In the rows, 128 means zero.
Rows swapped in pairs by one turn or mirror: which row each one swaps with
J_556: [129 104 111 131 137 113 124 160 121 129 132 160 173  93  92 136 108 140
 127 121 130 163 122 123 131 120 128]
J_74: [109 145 121 163 134 111 126 160  92 156 168 152 138 130 148 112 131 137
  93 150 121 124 116 135 137 119 120]
J_229: [153 125 114 113 135 112 126 102 105 146 135 129 119 101 127 150 112 126
 119 119 158 138 126 135 107 137 100]
J_194: [143 123 118 118 136 104 120  92 103 138 123 135 107 120 126 151 115 132
 116 112 144 133 118 134 110 132  95]
J_988: [143 111 128 120 138 111 125  93 115 130 128 135 111 115 118 150 112 127
 115 107 152 137 124 137 101 135  98]
J_51: [130 120 128 131 112  95 125  80 117 130 119 141 101 123 119 116 137 153
 146 142 137 129 122 106 147 133 141]
J_387: [101  92 106 130  90 120 137 152 118 136 143 137 110 129 141 104 128 137
 134 114 124 130 151 120 141 191 138]
J_338: [118 167 155 128 151 135 126 116 151 121 135 137 112 109 118 123 133 140
 136 132 115 130 110 137 159 116 117]
J_724: [138 107 131 121 134 107 126  90 106 140 135 143 113 109 124 145 108 135
 111 107 152 126 128 138 110 142 106]
J_222: [102 149 109 161 135 106 124 164 100 154 163 150 127 121 150 110 135 131
  92 160 126 125 127 134 135 123 116]
J_374: [146 115 124 124 141 118 136  90 108 139 141 140 112 122 125 139 112 121
 113 105 136 133 121 141 111 140  86]
J_799: [121 104 112 138 143 111 123 158 127 119 137 159 181 102  98 136 113 138
 127 129 127 172 120 128 137 131 127]
J_511: [105 151 113 165 137 115 131 156  98 154 162 148 129 123 148 108 135 134
  91 159 112 115 126 139 139 125 117]
J_720: [103 120 107 170 104 129 105 162 134 142 154 102 107 138 118 110 122 101
 146 132 130 159 127 129 118 150 124]
J_630: [138 119 112 125 130 130 105 122 127  79 125 112 151 118 105 130 153 141
 114 152 112 136 117 118 152 129  95]
J_657: [ 94 117 134 152 116 157 149 154 119 124 178 118 158 132 135 143 127 154
 129 104 143 137 150 143 142 152 146]
J_774: [140 139 100 135 115 148 122 129 144 110 110 139 151 172 142 125 142 136
 129 146 132 127 106 115 148 100 157]
J_97: [126 107 114 131 144 117 125 158 126 122 130 153 179 104  91 140 107 145
 128 122 123 166 122 128 136 127 130]
J_357: [111 122 108 176 106 145 110 149 128 146 150 105 122 148 121 126 115  99
 142 132 134 169 121 127 112 153 116]
J_29: [120 155 153 122 156 130 118 115 156 125 151 134 120 113 118 123 139 146
 135 133 119 129 100 143 156 119 127]
J_281: [126 130 102 166 105 138 106 158 129 148 148  99 107 138 112 117 116  89
 132 132 143 160 129 125 125 149 116]
J_744: [144 142 102 140 101 156 120 131 145 120 115 134 151 160 138 121 140 137
 129 143 128 129 103 112 149  97 162]
J_310: [ 97 103 105 140  94 120 135 156 129 142 147 125 116 123 130 117 126 134
 142 110 128 131 149 114 144 202 136]
J_946: [121 132  90 160 109 134 117 158 125 153 160 100 112 125 126 122 126  96
 143 136 143 167 131 133 109 146 123]
J_132: [144 108 112 127 138 114 126  92 104 139 139 133 112 116 119 160 117 116
 108 109 153 133 133 138 117 135 101]
J_516: [117 133  87 125 114 156 175 161 127 105 111 161 136 134 146 145 125 124
 113 114 130  98 126 140 150 157 125]
J_923: [127 126  92 169 121 171 141 126 128 123 153 151 145 119 125 121 154 137
  82 144 129 124 150 140 144 171 135]
J_856: [114 134  84 124 110 151 174 160 128 107 109 160 145 132 137 154 116 126
 113 111 137 106 120 140 153 160 124]
J_646: [126 126 124 146 115  96 111  80 127 128 115 142 106 118 115 114 140 144
 153 146 139 142 120 112 135 132 143]
J_896: [115 130  82 118 116 149 176 159 125 106 114 158 136 129 140 150 123 127
 113 107 134 101 121 140 152 158 118]
J_221: [117 126  98 170 101 137 117 155 130 152 148 105 107 137 118  98 127 100
 133 135 140 168 128 130 119 153 130]
J_172: [123 157 152 126 151 137 109 119 147 123 151 134 112 126 119 123 145 143
 134 137 111 124  98 138 157 116 115]
J_442: [111 123 107 170 101 141 112 159 130 148 155 102 103 140 126 114 124  98
 133 126 136 155 131 131 106 150 120]
J_150: [ 95 131 133 160 106 152 153 151 131 122 176 132 159 127 124 145 127 153
 130 108 139 130 145 150 136 163 154]
J_438: [126 104 115 131 142 122 125 152 133 125 122 159 178  99  91 138 115 143
 129 125 127 169 124 123 144 126 119]
J_714: [142 136 100 136 108 150 120 128 143 122 115 135 150 172 137 118 139 140
 122 144 133 126 109 112 150  96 159]
J_996: [100 117 136 156 118 160 149 155 120 119 174 133 155 129 116 150 124 154
 129 105 149 133 135 151 139 167 142]
J_994: [ 93 102 102 133  90 124 137 154 126 138 142 130 109 124 131 119 124 128
 144 119 128 139 151 116 151 196 142]
J_134: [138 126 111 130 136 135 110 132 130  84 117 111 156 123 105 131 154 143
 119 152 118 133 121 115 162 138  92]
J_102: [120 111 114 136 147 115 126 166 124 127 135 164 169 100  93 141 107 134
 128 118 120 166 111 131 137 125 126]
J_647: [108 134  81 125 118 147 175 160 130 104 108 159 132 130 139 153 124 124
 110 114 131 105 126 141 154 156 121]
J_766: [137 143  96 142 111 147 117 128 146 123 115 135 150 171 140 122 142 138
 127 148 135 130 102 113 149 100 159]
J_261: [112 132  81 117 119 147 175 158 128 106 115 160 133 136 138 151 127 126
 108 111 133  98 125 144 152 153 125]
J_247: [115 125  91 168  98 141 117 161 127 151 151 110 110 141 119 115 117 102
 137 119 136 165 129 132 110 156 129]
J_42: [109 135  83 122 117 156 169 164 129 109 113 158 133 132 141 158 120 124
 109 115 128 100 124 141 148 152 131]
J_348: [103 101  99 133  91 123 141 151 124 140 147 127 112 125 139 105 131 127
 143 103 125 129 145 114 144 193 133]
J_801: [122 126 125 143 112  95 118  77 124 129 110 140 109 123 125 122 139 149
 150 138 142 135 113 104 137 142 139]
J_48: [135 105 119 113 136 109 125  94  98 138 123 129 118 108 127 155 120 129
 114 114 148 134 126 133 116 140  96]
J_252: [112 137  84 119 118 142 175 155 127  98 116 157 134 130 151 152 126 126
 109 112 132 108 126 144 155 160 121]
J_878: [101  99 106 129  91 120 135 153 113 139 147 126 116 120 140 112 125 131
 136 109 130 125 154 121 142 196 123]
J_478: [120 129  95 168 110 167 135 130 129 121 153 147 140 113 125 120 143 134
  75 146 131 131 147 142 136 178 135]
J_37: [136 143 101 136 108 151 119 134 146 121 110 136 149 173 132 124 139 137
 126 146 135 124 104 112 149 100 159]
J_428: [122 165 156 117 141 122 118 118 153 117 144 132 124 119 121 124 140 147
 138 132 107 119 109 137 156 118 116]
J_592: [144 144 100 132 114 143 126 135 144 110 114 134 146 173 134 120 136 140
 122 143 134 124 105 117 147  95 159]
J_200: [110 143 118 161 132 116 129 156  95 154 164 154 136 114 147 106 135 132
  91 158 114 115 120 133 140 125 110]
J_612: [110 138  86 118 116 155 171 163 129 107 118 159 127 129 145 154 122 126
 111 116 129 104 125 143 152 160 121]
J_546: [ 92 122 138 154 116 155 150 160 119 125 178 117 153 122 124 142 126 154
 132 111 145 126 132 150 140 159 143]
J_539: [144 140 103 133 109 151 123 128 140 113 120 135 150 169 133 124 139 143
 129 144 136 131 106 115 145  93 160]
J_533: [139 142  93 135 112 144 123 126 142 120 120 138 147 172 143 119 146 134
 124 143 127 122 102 117 151  96 154]
J_655: [120 117 130 139 109  95 117  91 122 120 103 147 101 123 118 117 135 150
 149 148 132 136 115 108 137 139 141]
J_568: [103 144 112 168 130 119 135 156 100 155 163 147 132 127 150 105 144 136
  93 160 124 120 133 137 145 125 109]
J_965: [130 124 128 142 120  90 121  81 125 131 119 138 104 121 116 118 143 153
 147 138 134 126 117 106 139 137 138]

J_878 swaps with J_646
J_29 swaps with J_546
J_655 swaps with J_387
J_428 swaps with J_150
J_438 swaps with J_568
J_946 swaps with J_229
J_657 swaps with J_338
J_374 swaps with J_357
J_724 swaps with J_720

Rows swapped in pairs by one turn or mirror: which row each one swaps with
J_703: [119 108 144 130 100  98 148 115 138 132 157 144 174 113 155 157]
J_524: [ 86 121 114 139 131 128 126 154 100 117 142 141 151 134 133 126]
J_960: [112 115 106 138 127 134 104 115 115 132 128 165 138 101 131 116]
J_805: [144 126 159 159 113 132 146 100 154 117 126  99 133 107 151 148]
J_295: [118 118 143 110 106 113 148 115 143 141 164 144 169 131 167 156]
J_255: [142 143 139 140 163 159 139 116 137 141 163 147 148 128  92 122]
J_751: [157 133 112 151 137 132 159 105 133 147 163 103 136 123 162 110]
J_749: [165 132 113 145 146 129 146 104 136 147 159 107 136 126 166 109]
J_757: [123 128 141 124 118 109 154 115 138 124 164 147 177 134 148 175]
J_605: [ 93 118 128 158 134 135 117 162 104 117 146 124 151 132 138 122]
J_868: [ 77 123 132 149 127 124 106 155 118 124 143 134 155 121 131 115]
J_171: [119 115 146 112 119 100 154 122 144 131 167 162 159 120 140 160]
J_108: [140 135 171 151 112 121 157  92 140 115 132 100 145 115 143 140]
J_367: [165 131 121 149 144 133 150 101 135 151 156 112 133 131 167 116]
J_582: [134 127 165 153 112 128 152  86 158 114 129 106 137 119 145 138]
J_640: [ 86 122 118 145 126 121 126 153 109 120 133 136 130 127 147 111]
J_107: [141 137 173 149 120 113 151  95 152 121 130 106 131 105 152 136]
J_53: [122 107 122 133 133  88 130 108 147 170 167 134 139 122 132 146]
J_848: [136 139 155 132 146 136  90 141 156 109 142 105 144 120 105 138]
J_289: [113 118 136 123 119 108 157 124 133 136 172 152 162 123 166 163]
J_395: [ 80 133 123 144 139 139 122 151 111 115 135 122 148 137 153 119]
J_403: [136 131 152 152 113 132 158  88 163 124 134 101 131 105 142 140]
J_365: [115 111 111 131 119 136 108 116 109 128 122 159 141 105 133 114]
J_264: [167 127 115 141 138 135 149 104 129 146 158 110 133 131 162 106]
J_385: [137 136 150 155 110 133 164  94 151 109 134 100 147 117 148 145]
J_562: [112 105 121 125 136  96 135 103 152 166 163 141 140 108 135 148]
J_70: [131 152 150 139 140 127  85 137 158 107 145 113 143 134 113 122]
J_793: [144 144 138 142 158 155 140 118 130 139 162 146 159 126  88 120]
J_596: [122 117 134 126 120 103 152 113 137 121 177 159 157 142 161 155]
J_298: [143 145 131 134 160 160 133 118 131 128 169 148 158 122  94 119]
J_165: [137 125 159 157 113 132 154  85 159 120 129 103 134 108 145 136]
J_860: [143 141 134 143 166 158 139 113 132 132 159 148 152 122  92 121]
J_453: [135 147 157 130 145 118  94 137 143 105 133 114 140 121 104 117]
J_434: [138 150 144 136 141 130  83 136 157 113 147 113 144 127 104 122]
J_905: [111 111 123 137 126 148 108 114 115 130 130 168 139 105 135 108]
J_940: [ 79 120 122 146 140 131 130 142 112 111 151 146 139 149 138 117]
J_834: [ 81 133 124 147 122 133 118 150 108 129 134 138 149 143 124 124]
J_477: [125 157 141 134 145 138  95 146 156 104 155 107 150 130 113 127]
J_967: [129 157 161 135 143 126  91 143 143 110 148 108 148 125 119 121]
J_472: [162 131 119 145 138 135 149 106 134 149 159 105 139 126 167 103]
J_245: [131 108 154 130 117 113 154 124 136 128 172 144 176 122 157 165]
J_666: [142 138 136 136 168 160 131 117 130 135 158 144 149 133  94 121]
J_894: [137 152 137 131 139 135  88 136 159 107 147 114 142 118 107 123]
J_991: [107 114 132 129 140  95 133 111 155 173 165 142 141 109 135 148]

J_385 swaps with J_477
J_640 swaps with J_171
J_757 swaps with J_395
J_868 swaps with J_703

